Each row has a hidden score. How much does it go up from the first row of each pair to the second? 20 means little or no change, 40 a big rise and 0 a big fall. The score is a weighted sum of the row's numbers plus the product of two more (or one squared), each taken from its middle value.
array([-24., -9., -35., -18., -22., -41., 16., 0., -20., 58., 28., -4.])
array([21., 12., 29., 28., 37., 47., -17., -12., 9., -44., -24., 38.]) -> 22
array([-14., 16., -26., 19., -47., -13., 7., 38., 19., -23., 12., 23.])
array([-17., 13., -11., -10., -3., 6., 9., -17., -21., 18., 16., 19.]) -> 18
array([18., 22., 37., -51., 53., 15., -27., -31., -30., 8., -8., -26.])
array([11., -15., 25., -26., 31., -15., -19., -12., -24., 0., 36., -16.]) -> 20
array([-12., 62., 35., -41., 36., 14., -4., -45., -27., 2., -3., -33.])
array([17., -12., -53., 40., -18., 10., 20., 24., 45., -43., -26., 22.]) -> 22
array([15., 13., 17., -38., 24., 23., -34., -40., -22., 52., -1., 9.])
array([-3., 7., 17., -35., 33., 10., -1., -27., -21., 32., 10., -16.]) -> 17
array([15., 51., 4., 4., 33., 15., 25., 13., 15., -23., -34., 14.])
array([-7., -21., -15., 0., -26., -26., 8., -31., -27., 13., 63., -36.]) -> 24
array([22., 52., -8., 62., -85., 42., 18., 56., 58., -52., -77., 85.])
array([22., 12., -1., 15., 1., 36., 23., 36., 18., -28., -66., 4.]) -> 15
array([-1., 31., 43., -42., 20., -24., -10., -19., -14., 2., -19., -29.])
array([23., 2., 15., -36., 43., -13., 4., -57., -13., 21., -12., -24.]) -> 14
array([-9., 31., -20., 42., -42., 10., -16., 18., 8., -16., -22., 3.])
array([-6., -65., 20., -42., -3., -49., 57., -19., -33., 49., 30., -10.]) -> 26
array([34., -41., -32., 23., -11., 17., 13., 14., 53., -32., 1., 16.])
array([19., 27., 1., 40., -38., 45., 60., 38., 56., -39., -29., 75.]) -> 17
array([6., 12., 57., -18., 16., 7., -5., 1., -27., 39., -6., -21.])
array([-12., -5., -11., -43., 38., -21., 28., -47., -31., 17., -37., 6.]) -> 16
array([7., 14., -14., -5., -28., 0., 41., 6., 26., -16., -10., 20.])
array([15., 103., 37., 12., 18., 49., -47., -15., 21., -40., -62., 44.]) -> 27
array([12., -25., -38., 76., -26., -2., 9., 29., 14., -35., -6., 30.])
array([-3., 21., 36., -33., 19., -16., -45., 5., -23., 14., -2., 4.]) -> 11
array([-6., -28., -16., -31., 19., -31., -6., -14., -5., 22., -8., -11.])
array([-22., -28., -15., -33., -25., -33., 18., -1., -25., 11., 26., -40.]) -> 31
array([22., 82., 20., -13., 24., 65., -40., -26., 22., -46., -70., 50.])
array([-2., -39., 7., 4., 10., -11., 14., 8., -21., 35., 40., -54.]) -> 22
array([-3., -16., -15., 24., -25., -48., 21., -11., -12., 45., 38., -10.])
array([-18., -46., 27., -30., 33., 8., -8., -30., -39., 42., 0., -13.]) -> 15
array([-17., -19., 33., -38., 21., -12., -40., -16., -30., 13., -19., -13.])
array([20., 44., -21., 18., -26., -6., -23., 18., 21., -42., -8., 48.]) -> 27
array([-26., -9., 22., -34., 19., 2., 3., 3., 2., 0., 19., 19.])
array([13., 18., -7., 19., -11., 7., -14., 71., 34., -2., 25., 19.]) -> 21
array([35., 29., 10., -11., 1., 8., 8., 11., 12., -19., -19., -6.])
array([2., -4., 23., -33., 35., 0., -27., -32., -52., 23., -2., -2.]) -> 14
array([3., 1., 5., -36., 28., -25., -31., -10., -14., 23., 1., -10.])
array([-6., 8., -5., 12., -7., 1., 38., 13., 11., 20., 7., 17.]) -> 19
array([-8., 22., -16., 38., -17., 22., 21., 24., 47., -40., -20., 20.])
array([-2., -12., -61., 57., -24., 1., 18., 34., 42., -20., -23., 37.]) -> 29
array([-1., 3., -15., 19., -20., 14., 31., 37., -1., -9., 7., 37.])
array([25., 16., 5., -6., 15., 11., -30., -24., -5., 8., -4., -19.]) -> 21
array([19., -2., -36., 38., -18., 5., 16., 3., 29., -34., -19., 24.])
array([-7., 12., 21., -64., 34., 0., -19., -50., -28., 11., -23., -35.]) -> 23
array([3., -17., -6., 7., -11., -35., -19., -3., -30., 39., 13., -26.])
array([14., 12., -10., -26., 5., -16., -23., -43., -26., -2., 2., -32.]) -> 18
array([10., -13., 32., -33., -5., -7., 10., -49., -21., 29., 5., -18.])
array([-11., -48., 15., -12., -5., -36., -12., -21., -12., 27., 44., -48.]) -> 23
array([-12., -25., -15., -11., 20., -47., 11., -5., -17., 32., 29., -40.])
array([8., 74., 21., -4., 16., 49., -33., 33., 23., -44., -90., 23.]) -> 17
array([-17., -36., -46., -16., -19., -7., -14., -30., -29., 39., 11., -48.])
array([-22., -9., -13., -20., -12., -37., -3., 9., -21., -11., 33., -23.]) -> 24
array([6., 5., 0., -2., 25., 11., -25., 18., 10., 10., -29., -1.])
array([-15., -21., 12., -25., 22., 1., -18., -12., -23., 25., 7., -6.]) -> 20
array([-3., 25., 57., -51., 49., 0., 4., -45., -26., 8., 7., -6.])
array([15., -15., 26., -33., 3., -6., -29., -7., -29., 15., 60., 16.]) -> 22
array([-17., -44., 16., -6., -3., -47., 43., -10., 0., 18., 29., -28.])
array([-8., -28., -23., 24., -38., -16., 4., 49., 10., -17., -33., 17.]) -> 15
array([-1., 83., 18., -19., -39., 14., 8., -5., 30., -40., -23., 30.])
array([-19., -42., -34., 35., -30., -11., 53., 24., 53., -16., -32., 30.]) -> 22
array([-23., -30., -6., -21., -5., -37., 3., -26., -22., 8., 20., -16.])
array([-14., -46., 10., -11., -13., -37., 28., -16., -38., 35., 20., -14.]) -> 19
array([-9., -6., 19., -35., 36., -3., -19., -42., -9., 42., 16., -14.])
array([3., 13., -30., 22., -24., -22., 6., 23., 0., -8., 27., 18.]) -> 21
array([-33., -27., -20., 10., -24., -10., 1., -17., -33., 57., 23., -22.])
array([9., -35., -7., -25., -11., -12., 23., 0., -14., 7., 35., -40.]) -> 32
array([-14., -3., -19., 39., -49., 22., 11., 24., 42., -40., 3., 13.])
array([33., 4., -30., 34., -18., 16., 35., 42., 22., -35., -39., 18.]) -> 15
array([17., 20., 46., -35., 31., 39., -46., -36., -20., 32., -14., -20.])
array([19., 25., 14., -31., 20., 11., -22., -15., -19., 28., 7., -16.]) -> 20
array([12., 15., -30., -17., 41., -19., 15., -8., -36., 15., 15., -5.])
array([41., 73., -39., 39., -17., 35., -6., 92., 66., -65., -52., 75.]) -> 29
array([-30., -55., -42., 30., -9., -4., -11., 23., 39., -17., 10., 12.])
array([12., 75., -44., 47., -53., 26., 12., 88., 60., -84., -50., 55.]) -> 13
array([0., -1., 30., -41., 42., -14., -42., -46., -45., 18., -8., -24.])
array([1., -15., 65., -17., 27., -3., -29., -13., -19., 12., -1., -25.]) -> 24
array([4., -35., 28., 2., -1., -33., 11., -28., -37., 35., 39., -25.])
array([-34., -16., 35., -19., 7., -3., 1., -52., -16., 43., -13., -15.]) -> 21
array([3., 22., -17., 50., -77., -6., 24., 67., 45., -24., 1., 11.])
array([12., 10., 20., -11., 4., -38., 4., 8., -45., 28., -1., -14.]) -> 14
array([-32., -56., 3., 7., 4., -57., 0., -5., -33., 26., 64., -45.])
array([-41., -12., -41., 3., 13., -37., 10., -11., -26., 42., 9., -33.]) -> 17
array([21., 42., -59., 39., -61., 20., 6., 38., 38., -48., -72., 13.])
array([7., -20., -2., 5., 20., 23., -29., 8., 31., -7., -3., 10.]) -> 26
array([18., 7., -32., 56., -7., 26., 1., 45., 19., -19., -21., 29.])
array([9., -15., 0., -7., 31., 6., 5., -11., -8., 34., 37., -22.]) -> 16
array([13., 8., -11., 3., 11., -28., -23., -15., -14., 42., 50., -36.])
array([-4., -51., -3., -36., 25., -25., -19., -43., -28., 32., 7., -20.]) -> 17
array([44., 32., -8., -59., 18., -10., -16., -44., -40., 26., 16., -17.])
array([16., 21., 27., 58., -33., 3., 15., 35., 37., -51., -47., 62.]) -> 27
array([-7., -22., 10., -35., 23., 10., -23., -16., -1., -12., 7., 3.])
array([18., 31., 40., -20., 12., 35., -24., -9., 36., -3., -65., 27.]) -> 18
array([8., 55., 12., 57., -48., 47., 0., 46., 80., -68., -92., 77.])
array([-1., -21., 17., 34., -43., 49., 16., 47., 62., -59., -27., 51.]) -> 17
array([-20., 29., 44., -12., 9., -3., 24., -28., -26., 32., 53., -7.])
array([-4., 23., 0., 20., -32., 9., 10., 2., 43., -34., -31., 74.]) -> 31
array([-8., 26., -34., 45., -48., 8., 12., 18., 62., -50., -20., 40.])
array([-50., -45., -16., -3., 37., -64., -10., -16., -36., 22., -6., -16.]) -> 12
array([-1., 23., -28., -1., 3., -20., 8., -7., -23., 25., 16., -22.])
array([-25., -7., 20., -11., 17., -29., 21., 17., -17., 21., 24., -65.]) -> 34
array([11., -26., 6., 11., 7., -37., -15., -27., -8., 5., 10., -17.])
array([-13., -52., 1., -20., 10., -31., -19., 11., -28., 38., 37., -8.]) -> 21
array([14., -29., -28., -6., -13., -2., 67., -2., 7., 21., 46., -38.])
array([-25., -37., -9., 11., 3., -57., 6., 11., -16., 35., 55., -37.]) -> 12
array([-1., -34., -1., -28., 47., -7., -38., 12., -37., 25., -20., -37.])
array([22., 27., -27., 15., -41., 13., 13., 46., 3., -30., -23., 23.]) -> 17
array([31., -19., 25., -26., 25., 0., -23., -39., -17., 14., 5., -32.])
array([8., -23., -16., 16., 0., -7., 2., 28., 39., -12., 4., 18.]) -> 23
array([5., 9., 45., 22., 16., 6., -23., 1., -20., 28., 1., -11.])
array([-23., 14., 10., 10., 7., 7., 11., -26., -25., 21., 6., -25.]) -> 16
array([-9., -15., 15., -49., 21., 13., -66., -1., -10., 26., 21., -12.])
array([-26., 29., 6., -19., 5., -2., 6., -7., -17., 5., 8., -17.]) -> 15
array([-13., 7., 5., -31., 10., -20., 34., -20., -25., 18., 29., -3.])
array([-2., 7., 3., -8., -12., -14., -8., -4., -4., 8., 48., -17.]) -> 22
array([20., -6., 24., -48., 5., -3., 10., -47., -41., 36., 27., -26.])
array([-30., -30., 32., -1., 40., 12., 17., -39., -24., 19., 38., -20.]) -> 16
array([35., 24., -13., -21., -44., -13., -8., 16., -13., 5., 22., -22.])
array([-12., -10., 33., -23., 31., -32., 8., -50., -19., 22., -10., -22.]) -> 14
array([-2., -21., 22., -37., 17., 27., -71., -8., -22., 41., 5., -8.])
array([12., 0., -27., 33., -10., -15., -10., 1., 7., -16., 25., 19.]) -> 27
array([11., -18., -14., 19., -6., 25., 41., 12., 34., -25., -46., 1.])
array([16., -33., -39., 41., -9., 1., 24., 29., 35., -31., -36., 27.]) -> 19
array([-5., -8., -36., 34., -8., -1., -4., 11., 32., -31., -12., 19.])
array([-1., 53., 20., -11., 34., 47., -43., -24., 42., -18., -41., 27.]) -> 21
array([-6., 14., 2., -18., -1., -38., -5., -33., -11., 4., 12., -50.])
array([0., 54., -19., 25., -41., 20., -43., 54., 33., -49., -12., 47.]) -> 26
array([-5., 4., 18., -31., 38., 10., -24., -56., -25., 24., -2., -22.])
array([1., 65., -45., 37., -18., 31., 4., 41., 59., -58., -19., 64.]) -> 31
array([21., 53., -10., 66., -41., 57., -21., 59., 59., -57., -71., 62.])
array([-48., 43., 41., 2., -2., 7., -11., -27., -19., 20., -31., -38.]) -> 7
array([-17., 23., -21., 31., -80., 19., 22., 31., 44., -29., -25., 31.])
array([-31., -21., -31., -18., -6., -4., -7., 1., -41., 29., 28., -23.]) -> 17
array([12., -21., 10., -16., -26., -6., 20., -24., 1., 27., -1., -17.])
array([5., 8., -27., 17., -31., -13., 5., 28., 17., -9., 14., -7.]) -> 19
